runs of hidden systems
trace 1, Rubeb (11 x 18)
[[-20  25  -3   5 -14   6 -19  43 -16 -30   3 -10 -22   8  10  27 -21   1]
 [ 22   4 -18  30 -41  -6  10   9  15 -26 -11  21  17   0   8   0  -5  10]
 [ -7  -6  -2 -19   9  -2  30   6  43 -15  -1   4  15  -2 -26   5  11   7]
 [-23   6  -6   6  30   1  14  33 -15  -4  24  -2   3  13  -2   7 -10   6]
 [ -5  21 -10   2 -22   4  21  14 -20  -2 -15  22  -9  -4  26   5 -12   7]
 [ 14   2 -19  -4 -18  10   9  -8  30 -11   8  23 -18  -4 -12  12   5  10]
 [  4 -19  -4   7  29   1  13   9  13   2  15  20   7   3  -7  -8  -1  -1]
 [-18   3   3 -19  16   3  13   9 -15  -5  -6  10 -15  -2  18  -6 -18   0]
 [  6  13  -8   6 -20   2  -7  -3  -1  -8  10   9 -23   7   6   5 -20  10]
 [ 16 -12  -2   9 -11   0   9   0  24   6   3  18   3  -7 -13 -14  -5  -4]
 [-18 -20  -2 -14  19   4   7   5   9  -3   1   2  -4   1 -10  -8  -7  -8]]
trace 2, Beb (11 x 18)
[[-41 -10 -11 -19  43   9  13  18 -13   5  13   6 -31   0   5  30 -20   3]
 [  9 -17 -27  -3  -7   7 -25  -7 -16  -3  11  41 -30   2  32  11  20   4]
 [ 35 -12  17   9   7   6  -7 -14  40  -2  -5  40   6  -7  -3 -18  10  -6]
 [ 21 -10  10   6  25   0 -10  -3  -3 -12   6 -29   5 -12 -22 -20 -14 -29]
 [ -8  20  18 -10  -4  -6  -6  14 -36  -1   5 -12  -7   4  20 -27 -11   1]
 [-24   7  -3  -9 -35   7   5   0  10   7 -15  15 -22   7   5  -5 -24   5]
 [-10 -27 -23   7 -22  -9   1  14  23  -2  15   8   2   4 -17   1  -2  11]
 [ -9 -15   5   7  26  -8  -7  27   8 -13   8   9  14  -2   5  18   5   1]
 [ 11   6  -3   4  13   2 -21  -4 -13 -26 -15   3  -8  -1  20  15   0 -11]
 [ 31  20   6   4 -23   0  -6 -10   3 -11  -1   6   0  -1   4 -13   5   1]
 [  3  11   8  -1  -6   3  17  14  12  -4  -2 -12   9  -5 -23 -16  -6  -9]]
trace 3, nunu (11 x 18)
[[ -4  -2  20  13 -33   4 -29  41  28  34   4  -8  25 -12 -43  18  37 -13]
 [-28  -7 -29 -12 -19  13  27   0 -17 -10 -55   4  20   4   2 -32  10 -33]
 [ 25  22 -27   2 -12  -7  -3 -49 -16  -6 -13  -1 -10  -3  24  42  13  15]
 [ 57  -5   2  17 -12   6   1  19  25   4  33  24   0 -26 -17 -13  22  -3]
 [-14 -11  12 -38  26   1   2  11  14 -22 -14   6  23   3   0 -24  41 -12]
 [ -3  28  10  -6  12  16 -18 -34 -22  23 -27 -20  -7   5  -7  18   5 -23]
 [ 33  -1  -2   7 -21 -11  21 -23 -11  24   9   0  -3 -22   5 -32 -16   8]
 [-11 -30  -1 -29 -11 -23  -2   2  29   3  19   9   5 -11  -1   7  31  30]
 [-19 -16 -13  -1   3  26 -23   8   2  11 -16  15  -9   9 -21   8  16 -35]
 [ 16   0 -11  -2   2   4   3 -28 -23 -14 -28  12 -16  -5  28 -17 -17 -16]
 [ 33   2  11  -7   0 -18 -15 -17  11 -10  23  -9 -15 -21   6  12   4  21]]
trace 4, kam (11 x 18)
[[-22  31   0  19   1 -11  24   9 -39  -4 -39 -10  29   6  28  12 -23   1]
 [ 23  21  -7   6 -32 -12  15 -32   4  13   8  19 -10  -7  20  15  -2  37]
 [ 28  -5 -14  -3  21  18  22 -15   5  33  29  17  -2  -7 -26 -15  26  -8]
 [-26  -1  14  -5  48   0   9   1 -19   8 -15  -1  26  21   8 -19   3 -12]
 [  1  23  19   8  -5 -11 -12 -19 -17  -6 -22  -5 -11   3  33   2 -37   8]
 [ 32  -6 -13 -11 -30  -6   0 -17  -2  10  28   0 -26 -17  -1 -19   5  14]
 [-10 -15  11 -25  24   7  -3  -1  16  22  18   0   2   5 -26 -15  28  -7]
 [-28  -1  21   8  18   1 -18   5 -14   3 -31  -8   9   8   3   1 -23 -24]
 [  8  -5  -1   7 -34 -21 -13  -6 -10  -9 -11   0 -10 -16  31   2 -16  13]
 [ 28 -14  -8 -17  -8  -1  -7  -8  21   2  27   5 -16 -17 -14   3  26   9]
 [-11  -7   1  -4  26  14  -7  16  -1   3  -1  -5  13   7 -21  -3  22 -24]]
trace 5, bib (11 x 18)
[[ 33 -28  11  21  -7  -4 -20 -15 -22   2 -19  29 -20 -25  44 -45 -39 -28]
 [ -2 -37   7 -41   9  -7 -36  21  -3 -16  37 -26 -46 -24  -4  -9   2  -9]
 [-36   6  14  -2  -3 -14 -52   5 -11 -27 -23 -18  14  28  19  25  13   3]
 [ -5  -3 -22  12 -42 -13  12  -6  -7 -29 -42 -13   6 -10  13  -6 -29  -8]
 [ 25 -27   0   6 -22 -32  -7  -1  15   0  39  -9  -1 -20  -2 -16  -5  26]
 [-15   5  30   4  -4  -6 -24  52   3   9  11   3  17  -8  -1  12  19   1]
 [-27  10 -26  -6  -4  -1  24  12   4 -30 -21 -15  19   3  -9  26  10   4]
 [ 31  10 -10  23 -14 -15  18 -27  15  -8  -2  15  16  -1   7   8  -8  23]
 [ 24  13  20   1 -10   4  11  28  12  13  24  12  -6 -21  -9 -19   0  -1]
 [-28   9   7 -20  22   7   8  15  11   2  11 -10   8  11 -23  13  19   5]
 [ -9  18 -13  20   2   3  13 -18  -6   4 -27   7  16  17   2  23  -7  -1]]
trace 6, nunu (11 x 18)
[[-43 -12 -19 -40  26  -5 -18 -37 -15 -34 -17 -23 -13  33  14  10   5   5]
 [ 32  13  16  46  -7   9 -28 -20  -2  36   4   9 -21  -9  -3  18 -36 -11]
 [  8 -37  -1 -15  -2 -27  29  27  12 -23  17  -2   5 -32  11 -38 -14  11]
 [-38  -9   5 -13   4  -7 -45   7   8  -7  -1 -15   4  21  -8  35  27   4]
 [  4  14  -3  29 -16  22   0   3 -10  12 -29   9  -6  -2  -9 -12 -34 -35]
 [ 14  -6 -17 -10  -3 -31  23 -17  -4 -32   2 -10   6 -14  26  -2 -10  28]
 [ 11   0  12   9  -6  -2 -29  23  21   6  24   1   5  -4 -18  31  27   8]
 [-11  -1   0  -1  -2  16  12  23  -3  -6 -27  11  13   5  -7 -29   0 -29]
 [ -1  22  -8 -10   6 -11   5 -31 -18 -15 -17 -16   0   7  18  20   0  11]
 [ 32   8   5  22 -17   0  -1   3   9  19  25   4   0 -13 -12   5   2   7]
 [-13 -17   2 -18   1  -7  18  24  15  -9  -1  14  17  -1  -2 -24  19   3]]
trace 7, bib (11 x 18)
[[ 29 -33   8  30  22 -30 -46 -14   4 -32 -25 -26  32 -23   9  23   5 -21]
 [ 22  20  14 -11 -15 -30   3  12 -32 -20  -9 -33  -5 -48  38  11  -8   7]
 [ -7   7  16 -40 -54 -21 -16  -2  28   0   7 -15  -9 -12  -6   6  27  33]
 [ -9   4  11  18 -33  -7 -14  14  14  10 -15 -19  49  11 -32  -4  26  -9]
 [ -7 -14 -14  12   7 -26  43   7  -6  11 -13 -18  42 -21  -4   2  -2   5]
 [ 20  -4  -7   2  -4 -15  15  -3   3  24  19  18   0 -26  11  34  20  25]
 [ 18  26   4  -9 -13  15   3  21   0   1   4  21   3  -7  -2  -1  49  -5]
 [  2  11   6 -19  21   7  20 -14  23 -14 -22  -4  19   0 -17  -3  22 -10]
 [ 19  20  10  10  12  -2  10 -35  -5  21 -12 -13   6  -9  -7   9 -11  -3]
 [  1  14   5 -18 -11   5  11  -4 -20  35  12   2 -14 -11   4 -17   8   4]
 [-20 -19   0 -20   0   7  -9  -6   8  22  -4  14   0   7 -13  -5  25  -5]]
trace 8, nevu (11 x 18)
[[ -7  37   8 -10  -9  11   5   4  26 -16   8 -15 -23   4 -24  30 -21   9]
 [-18   8 -30  20   2  20  13  25 -21   4   6  -6   8  21 -26  -5  -5 -22]
 [-22  11  -8 -15  13   2  39   3   8 -14  -2  26   0  16  15  -6  -8  21]
 [  8  19 -14  16  -6  11   9 -25   5   8  -2   1 -18   5 -12  19 -26   0]
 [  9  -5 -17  10  18   4  17  18  -4   0  35  -1  -2   4 -21 -15  -7  -2]
 [-27  -1   2 -28  16  10   9   0   2  -3  -4   7 -26   8   1  -4 -16   1]
 [  1   4 -12  21   3   8   0 -16 -20   9  -6  11  -8  12   9  -5 -24  -7]
 [ 16  -1   2   4   3  -3  16  11   9  -4  27  13 -10  -6   1 -14 -16  15]
 [-15  -6   2 -10   0   4  -8   3   9  -1   6 -11 -23   0 -16   2 -22  -8]
 [-16 -12  -9  13   9   1  -2  10 -19   3   3   9   1  14   8  -8 -15  -4]
 [  1   4  -1   0  -5  -5  12   5   5 -12   2  18 -12  -3  20   0 -21  14]]
trace 9, Beb (11 x 18)
[[ 66  22  23 -11  23  -5  19 -63  34  24  36  48   2   6  10 -13  36  46]
 [ 28   1  16 -20  41  33  13 -14  13  44   2 -30 -12 -39 -67  -8  14 -57]
 [-25 -18  -3 -34  19 -14   5 -20 -72  25   4 -29  14  11  22 -61  21  -9]
 [-33  10  30  -2  -8   1   6 -40   1  63 -18  35 -22  17  21  -6 -46  22]
 [ -2 -56 -18 -12 -33 -16 -10 -14  35  32  21  -4 -29 -38 -23  17  -4  12]
 [-22 -38  28 -21  30 -15 -32  23  18   7  22   5  25   9  -6  -3  49   7]
 [-10  -4  22  20  26   4 -47 -17 -24  11 -48   1  10   0  23  25  -4 -32]
 [ 39   7  14   7 -42 -29 -24 -41  -2  -4 -13 -13   3 -14  25  -9  -4  17]
 [  3  24  39 -16 -24  -6  -1   9  41  13   9 -27  11  -3 -43  -7   7   9]
 [-47  -5 -13  -6  -3  -3  -1  27 -27   7 -13 -39  21   4 -20  11  13 -18]
 [-29   7  -8   9 -10 -19   2 -11 -21   4 -20  16  19  21  41  22   1  30]]
trace 10, nevu (11 x 18)
[[  6   9   7 -12  13 -16  10 -22 -36  11 -15 -16 -20 -36  33  16 -26   0]
 [ 25   8   0   2 -28  -5 -29  -3 -17   7  43  -1 -17  14   4 -23  10  14]
 [-11 -26  18 -12 -11  10 -13  26  39   1  -5  25  -9  -6 -14 -22   0 -13]
 [-20 -25  -2   8  11 -20  -2 -14  -7  -7 -36 -14  19  -5  12   1 -23 -10]
 [ 11  15   8  16   0 -20  -6   7 -18   2  19   5   6  -4  27  18  -3  27]
 [ 10   3  -8 -14 -33   6 -10  21  14 -12  14   4 -25 -13 -10   2   8   1]
 [-15 -14  -2   2   2   6 -15   5  11 -19 -13  -4  12  21 -16 -13   7 -16]
 [ -9  13  13   9  19  -7  14   5  -8  -3 -23  11  20  -4  21  12  -7   2]
 [ 16  24  -8   0 -24  -9  10  -6  -9  -3   9 -11  -6  -7   4   8   0  16]
 [ -1   2  -2  -2 -13   8  -9  12  20   2  19   2  -1  13 -29  -4  16   2]
 [-22 -12  -4  -7  16   5  11   9   7  -3 -22  10   8  -1  -5   1   3 -16]]
trace 11, kam (11 x 18)
[[ 14  36  13   1 -17  26  -9   6  22 -12 -11 -21  -2   4 -43  -1   3 -28]
 [-24  -3  -3  14 -32 -23  11  29  -9   8   0 -28  34   1 -16 -11  -3   6]
 [-15  -1  12   0  -5 -11  10   9  22  22   0  16  -1 -21   3  40  -5  22]
 [  5 -22 -39  16   7  14   9  -4  -9  10  -6  21  -7  -8  -2  18   1 -18]
 [  5  -9  -3   3  16  -3   1  -3   0 -21  -9  31  19  14  24 -11  23   4]
 [ 29  29  10   4  17   2   0 -11   4 -30  -3  -8  -1  -1   3   2  -4  -4]
 [  4  24  -8  -3 -15  -2   6   7 -23  -6  19 -23  -2   8  -6 -12   7   7]
 [-17  17  17 -14 -14   3  13   2  13  26   0   1   1   5 -15  -3   7  12]
 [-11 -11  -4  14  -3   1   8  -5   4  24 -10   2   4  -2 -13   5 -22  -7]
 [ -1 -24  -6   9   3 -14   1   0  -5   6   2  19   3  -8  21  -1  -7   9]
 [ 15  -9  -4 -11  18   3  -3 -12   3 -13   3  15 -14  -8  12   7   5  -2]]
trace 12, Rubeb (11 x 18)
[[-77 -29 -38  -7 -58   0 -17 -21 -19  38 -45 -31 -15  11 -20  22 -19 -13]
 [ 21 -24 -26  58   1   1 -34 -16   4  17 -24  -9   2 -34 -20  84  -7 -32]
 [ 32 -54  -2 -11  24 -32 -13  21   3 -38 -10  -3  13 -66  26  14  29 -15]
 [-16   9  49 -29  20 -13 -47  35  21 -58   0   1   0  16  28   3  13  12]
 [ 23  62  23  26 -15  -1   2  13  -9 -44  -2 -15  25  35   5 -32 -24   6]
 [-15  24  -9 -11 -50 -16  48 -10  18   9  -2 -22  30  13 -28 -24   2  30]
 [-36   5 -16   8  -1  16  17  17   5  50  14  -8  15   8 -54  29  17  -1]
 [-12 -14 -42  14  18  11  11  18 -47  15 -15  15   4 -17  17  26  20 -23]
 [ 12  -2 -14 -18   2  -5 -15 -16  -1 -25 -13  31 -22 -20  41  40  22  13]
 [ 51  15  24   3  24  -4 -14   1  24 -27  28  22  -3  -5   8  -6  12  13]
 [  2   8  26 -20  10  -4  14   8   2  -7  11   3  10  16   5 -61   1   5]]

runs to name
trace 13 (2 x 18)
[[-18 -52  -9  -4 -20 -33 -43 -28   2   1 -43 -51  32 -26 -11  25  29 -20]
 [ 25  -9  26  26 -18 -19 -69  17  -7  19  -7   2  19 -27  15  43  44  -7]]
 | kam
trace 14 (2 x 18)
[[ 31 -10  21  24  29 -38 -19 -14 -49   8 -20  -6   2 -57  68  36 -22   3]
 [ 32  35  40 -57 -33  -5 -29 -46  39 -24   4 -10 -42  -2   3  -7  19  27]]
 | Beb
trace 15 (2 x 18)
[[  0 -20   3  15 -25  -2  -8  28   2  48  43  43   0   7   3 -21  16  15]
 [ -9 -25  12 -28  46   6  30  -5  27  -1 -29  13   1 -29  -4   0  -9 -20]]
 | kam
trace 16 (2 x 18)
[[-11   0 -25  30 -27   7  38  27   6  30  -2  40  34  12  -9  -7  17  13]
 [-10 -26 -19   2  45 -12  36  -6  18 -18  -8   4   9 -12  -1  28 -24  10]]
 | Beb
trace 17 (2 x 18)
[[-51  -7  -7 -17 -18 -34  19 -26 -12  20 -17 -22  38  22   8  -8   9  36]
 [  6  -1  -5  26 -16  -4  -7  -5  15  38  11  43   3  -3   6  52  19  28]]
 | nevu
trace 18 (2 x 18)
[[ 49  -5  33  11  44 -40  37   9  18 -12  28   0  52 -30  10 -16  13  28]
 [-39  19  33 -33  15   1  -8  48 -10  29   9 -28  22  -6 -23  16  48  -3]]
 | nunu
trace 19 (2 x 18)
[[-18  21  24 -13 -58   3  30  39  22  28 -62   8  19 -60  -6  30  19 -12]
 [ -3 -41 -52  40 -13 -24   9 -34  22  18 -19  -5  40  -8 -25  59  14  10]]
 | kam
trace 20 (2 x 18)
[[ 14  26  -2   9   1   2 -17 -36 -15 -17 -18 -37  26  31 -20 -16  17 -18]
 [  6  39  19  16 -20 -10  27   3 -26  35  -8 -15  25 -10   2 -10 -12   8]]
 | Beb
trace 21 (2 x 18)
[[-12 -38 -17 -14  30  13 -21  39 -19 -28  16  18   8  20   2 -42  41 -29]
 [ -5 -22   1   3  48 -12 -12 -19  12 -43 -45   4   2  -9  23  35 -20 -16]]
 | bib
trace 22 (2 x 18)
[[-35  -4  20 -54 -39   0 -22 -13   5  -2   0   8 -50  22  21 -55 -27  13]
 [ 11  11   1  49 -20  20 -24 -33  23  23   1  -3 -10  37 -41  -7 -50 -16]]
 | Rubeb
trace 23 (2 x 18)
[[ 30 -16 -10  16  -5 -20  24 -30  20  10  -3  11  27 -16  -2 -12   4  14]
 [ -3 -20  -4 -17  12  -4   0  17   5  12   4  11   9 -25   1  21  45   1]]
 | nunu
trace 24 (2 x 18)
[[ 33  21 -24 -30  11  20  50 -27  20   3  65  -6 -35   8 -44 -25  -4  20]
 [-15  25  54  11  35  23 -19  -5  10  54   8  41  10  43  -6 -13   4   2]]
 | bib
trace 25 (2 x 18)
[[ 16 -33   7  19  22   0 -54 -30  22  -1 -28  -6  17  -6 -17  27  23 -31]
 [ 39  10  36  16   3 -29 -31 -18 -21   1  -9 -30  36 -15  17 -16  18  -4]]
 | Beb
trace 26 (2 x 18)
[[ -5  34   9  -4  -4   7   7  -7   9 -15 -31   1 -25 -14  11  34 -33  -1]
 [ 21  15 -22  33 -13   1   3  12 -22  -8  26 -19  12  18 -18 -13  -8  -4]]
 | nevu
trace 27 (2 x 18)
[[ 20  37 -43  11 -34 -17  37 -44 -39  -4  -5   5   1   4  39  16  -8  40]
 [ 23  27   0 -17 -10  12  48  -6  56  16  32  17  -8  -7 -43  17  15  34]]
 | Beb
trace 28 (2 x 18)
[[-30  -3 -27  29  37  13   4  66   2 -38  -9  23  29   9  -2  60  23 -12]
 [ 38  35 -37  14  12   1  47 -13   9 -72 -14  21   2   0  27  29 -16  19]]
 | bib
trace 29 (2 x 18)
[[-36  12  13  18  -3  37 -21  47   3  32 -14  26 -22   1 -17  37 -17 -29]
 [-17   0 -62  -6  11   5  32  -2 -25 -48  11  -9   2  37   0  -8   3   7]]
 | bib
trace 30 (2 x 18)
[[ 10  33  19  22 -22  18  -2  -7  14  18 -13   1   9  21 -28 -21 -20 -17]
 [-17 -13   1   5   2 -12  42  22   9  20   6  -5  30  -8 -18 -18 -11   8]]
 | nevu
